In the data rows, zero lies at 4.5, halfway between 4 and 5.
Some points, each followed by its number:
array([2, 4, 5, 7, 4, 5, 5, 1, 2, 5, 4, 3, 2, 7, 2, 4, 5, 4, 4, 4, 6, 4,
       5, 7, 0, 6, 3, 5, 7, 5, 6, 2, 4, 5, 6, 4, 3, 2, 6, 7, 6, 6, 3]) 0
array([5, 6, 4, 7, 4, 0, 6, 5, 7, 4, 3, 9, 5, 7, 2, 2, 6, 4, 7, 4, 3, 6,
       6, 7, 4, 3, 2, 7, 6, 4, 4, 3, 5, 6, 4, 4, 4, 4, 5, 6, 2, 3, 7]) 1
array([4, 5, 4, 4, 5, 3, 6, 6, 8, 1, 7, 2, 7, 6, 2, 6, 7, 5, 5, 6, 4, 4,
       8, 1, 8, 5, 2, 6, 5, 3, 6, 2, 3, 6, 4, 4, 3, 6, 3, 3, 7, 3, 6]) 2
array([4, 4, 0, 3, 2, 2, 4, 8, 3, 7, 3, 0, 3, 5, 4, 6, 4, 3, 2, 4, 7, 6,
       5, 8, 6, 6, 8, 5, 3, 6, 6, 5, 3, 3, 4, 4, 3, 6, 2, 3, 6, 2, 5]) 3
array([6, 8, 2, 4, 4, 4, 4, 3, 4, 4, 3, 5, 5, 2, 5, 5, 4, 3, 5, 4, 4, 6,
       5, 3, 5, 5, 4, 5, 2, 3, 3, 4, 4, 5, 4, 5, 4, 6, 4, 5, 3, 4, 6]) 4
array([5, 3, 6, 8, 5, 4, 3, 6, 2, 6, 2, 6, 3, 5, 9, 2, 5, 5, 6, 5, 6, 3,
       6, 7, 6, 5, 8, 4, 4, 8, 5, 9, 6, 3, 4, 3, 6, 5, 4, 4, 2, 6, 4]) 5
array([5, 1, 4, 9, 6, 5, 5, 5, 3, 6, 6, 4, 5, 5, 7, 5, 4, 3, 4, 6, 7, 5,
       3, 6, 2, 4, 4, 1, 5, 6, 3, 6, 6, 5, 8, 6, 6, 4, 4, 3, 3, 7, 4]) 6
array([0, 2, 4, 3, 4, 8, 4, 8, 5, 6, 7, 4, 4, 3, 3, 7, 6, 5, 2, 1, 5, 4,
       7, 3, 3, 5, 7, 3, 5, 4, 7, 3, 4, 3, 4, 5, 7, 5, 5, 3, 2, 4, 3]) 7
array([5, 1, 7, 6, 7, 6, 4, 4, 5, 5, 5, 2, 4, 4, 5, 6, 6, 6, 4, 4, 4, 5,
       4, 4, 3, 6, 4, 4, 6, 5, 3, 6, 5, 4, 5, 4, 6, 4, 6, 4, 3, 6, 3]) 8
array([5, 2, 6, 4, 5, 3, 6, 7, 5, 4, 1, 9, 5, 3, 5, 3, 3, 4, 5, 4, 4, 4,
       3, 6, 4, 3, 3, 2, 5, 4, 0, 6, 5, 6, 4, 5, 3, 5, 5, 4, 3, 5, 5]) 9
array([6, 4, 6, 3, 5, 7, 6, 2, 4, 6, 6, 5, 4, 4, 4, 6, 2, 5, 3, 5, 3, 5,
       4, 5, 3, 5, 4, 5, 4, 6, 4, 3, 5, 4, 7, 5, 5, 5, 5, 3, 3, 3, 6]) 10
array([8, 7, 4, 5, 5, 3, 0, 0, 4, 4, 8, 0, 5, 5, 9, 6, 2, 4, 6, 7, 5, 4,
       1, 5, 6, 5, 5, 4, 4, 6, 4, 6, 6, 2, 5, 7, 3, 4, 4, 4, 5, 6, 5]) 11
array([8, 5, 1, 8, 7, 0, 4, 6, 8, 7, 8, 2, 7, 6, 3, 6, 5, 3, 5, 5, 5, 8,
       3, 7, 7, 3, 1, 3, 6, 4, 3, 4, 1, 4, 5, 9, 6, 5, 5, 4, 5, 1, 7]) 12
array([6, 6, 5, 3, 4, 5, 6, 6, 6, 4, 8, 4, 6, 5, 1, 4, 8, 4, 5, 5, 4, 5,
       9, 3, 8, 4, 5, 8, 5, 3, 7, 4, 3, 6, 5, 6, 4, 4, 2, 4, 9, 4, 6]) 13
array([5, 7, 7, 4, 6, 5, 5, 2, 4, 1, 4, 6, 5, 4, 6, 5, 4, 5, 5, 5, 3, 4,
       4, 2, 4, 4, 5, 6, 3, 5, 3, 6, 6, 5, 5, 2, 4, 6, 3, 5, 4, 5, 5]) 14
array([5, 7, 3, 4, 3, 6, 2, 4, 5, 5, 5, 3, 6, 2, 7, 4, 5, 5, 5, 3, 4, 5,
       5, 1, 6, 5, 5, 5, 5, 2, 4, 6, 4, 4, 2, 5, 4, 5, 3, 4, 5, 6, 2]) 15
array([4, 4, 5, 4, 4, 4, 5, 4, 3, 4, 1, 4, 2, 5, 5, 3, 5, 4, 3, 4, 4, 5,
       5, 6, 5, 5, 5, 6, 4, 6, 5, 5, 3, 6, 5, 3, 5, 4, 5, 6, 4, 4, 6]) 16
Which three points above are nearest to each new point by angle? Their numbers follow each, nearest first.
array([4, 2, 3, 6, 4, 3, 6, 7, 3, 6, 4, 6, 6, 4, 5, 6, 4, 5, 4, 6, 4, 5,
       5, 5, 3, 4, 5, 5, 5, 5, 5, 4, 5, 6, 4, 4, 4, 3, 3, 3, 6, 4, 4]) -> 6 3 9
array([7, 4, 6, 2, 6, 5, 6, 6, 6, 4, 4, 5, 4, 4, 4, 4, 4, 4, 5, 5, 5, 6,
       4, 5, 6, 5, 4, 5, 4, 4, 3, 6, 3, 5, 5, 4, 3, 6, 3, 3, 5, 5, 5]) -> 9 13 14
array([3, 5, 3, 4, 3, 4, 6, 3, 2, 5, 3, 5, 3, 5, 5, 4, 4, 4, 4, 4, 4, 4,
       5, 6, 3, 6, 6, 5, 5, 5, 6, 4, 5, 3, 5, 2, 3, 3, 4, 5, 4, 4, 3]) -> 0 16 3
array([3, 8, 2, 1, 4, 5, 2, 4, 2, 1, 3, 0, 3, 3, 7, 7, 6, 4, 3, 6, 7, 4,
       2, 4, 5, 8, 7, 5, 1, 6, 8, 3, 3, 8, 3, 3, 5, 4, 3, 5, 8, 5, 6]) -> 3 16 11
array([6, 6, 6, 3, 4, 5, 9, 4, 4, 5, 3, 9, 4, 3, 6, 1, 4, 2, 7, 6, 5, 4,
       7, 4, 7, 3, 4, 4, 1, 5, 3, 7, 5, 6, 8, 5, 3, 5, 5, 5, 2, 5, 9]) -> 9 4 14
array([5, 4, 5, 6, 4, 4, 7, 6, 4, 6, 5, 5, 5, 5, 4, 5, 4, 4, 4, 5, 6, 5,
       5, 5, 4, 4, 5, 3, 3, 7, 6, 5, 5, 3, 7, 3, 3, 4, 3, 4, 2, 6, 7]) -> 6 5 10
array([7, 5, 9, 8, 5, 5, 5, 3, 3, 6, 4, 5, 4, 7, 8, 2, 5, 5, 6, 7, 4, 2,
       4, 5, 4, 5, 5, 7, 5, 7, 5, 7, 5, 4, 8, 3, 5, 2, 5, 3, 5, 6, 5]) -> 5 6 14
array([5, 8, 7, 2, 5, 6, 4, 0, 3, 2, 3, 4, 3, 4, 7, 5, 6, 5, 4, 7, 4, 5,
       4, 3, 5, 6, 6, 8, 2, 5, 4, 6, 6, 5, 5, 3, 3, 4, 3, 5, 6, 5, 4]) -> 14 11 4
array([4, 3, 4, 5, 5, 5, 7, 6, 4, 6, 3, 5, 4, 4, 4, 5, 3, 4, 4, 5, 2, 4,
       4, 4, 5, 4, 6, 5, 6, 4, 6, 4, 4, 5, 4, 3, 6, 3, 4, 4, 7, 5, 4]) -> 16 7 13
array([5, 4, 3, 2, 3, 6, 7, 4, 3, 5, 4, 4, 4, 3, 5, 6, 4, 5, 4, 5, 2, 5,
       7, 4, 4, 6, 6, 8, 3, 6, 5, 4, 4, 4, 5, 2, 3, 4, 2, 3, 6, 3, 3]) -> 3 10 13
array([2, 3, 3, 6, 3, 3, 7, 4, 2, 4, 3, 7, 3, 5, 6, 6, 6, 4, 3, 5, 3, 3,
       5, 7, 0, 4, 5, 5, 4, 6, 5, 2, 8, 4, 6, 0, 2, 3, 3, 6, 2, 4, 2]) -> 0 16 1
array([2, 3, 3, 4, 3, 7, 2, 0, 3, 3, 5, 3, 2, 5, 0, 7, 1, 3, 2, 1, 6, 4,
       2, 4, 0, 4, 2, 1, 6, 5, 2, 2, 4, 1, 6, 7, 3, 7, 5, 8, 0, 8, 3]) -> 0 10 7
array([3, 4, 5, 5, 4, 1, 4, 4, 5, 3, 4, 5, 4, 7, 3, 2, 6, 4, 5, 6, 5, 5,
       6, 6, 6, 3, 4, 6, 4, 7, 6, 4, 5, 5, 5, 3, 5, 4, 3, 6, 5, 2, 6]) -> 1 16 2
array([2, 3, 6, 3, 6, 6, 4, 5, 5, 2, 5, 3, 2, 5, 3, 4, 8, 2, 3, 5, 5, 4,
       5, 4, 2, 4, 5, 3, 5, 4, 5, 3, 5, 7, 6, 3, 4, 4, 5, 7, 5, 7, 4]) -> 0 7 8
array([3, 6, 0, 7, 6, 4, 2, 7, 1, 4, 6, 0, 7, 0, 8, 8, 5, 4, 4, 6, 1, 5,
       2, 0, 3, 4, 4, 3, 3, 2, 4, 6, 6, 5, 1, 5, 7, 6, 2, 5, 2, 7, 3]) -> 15 4 11
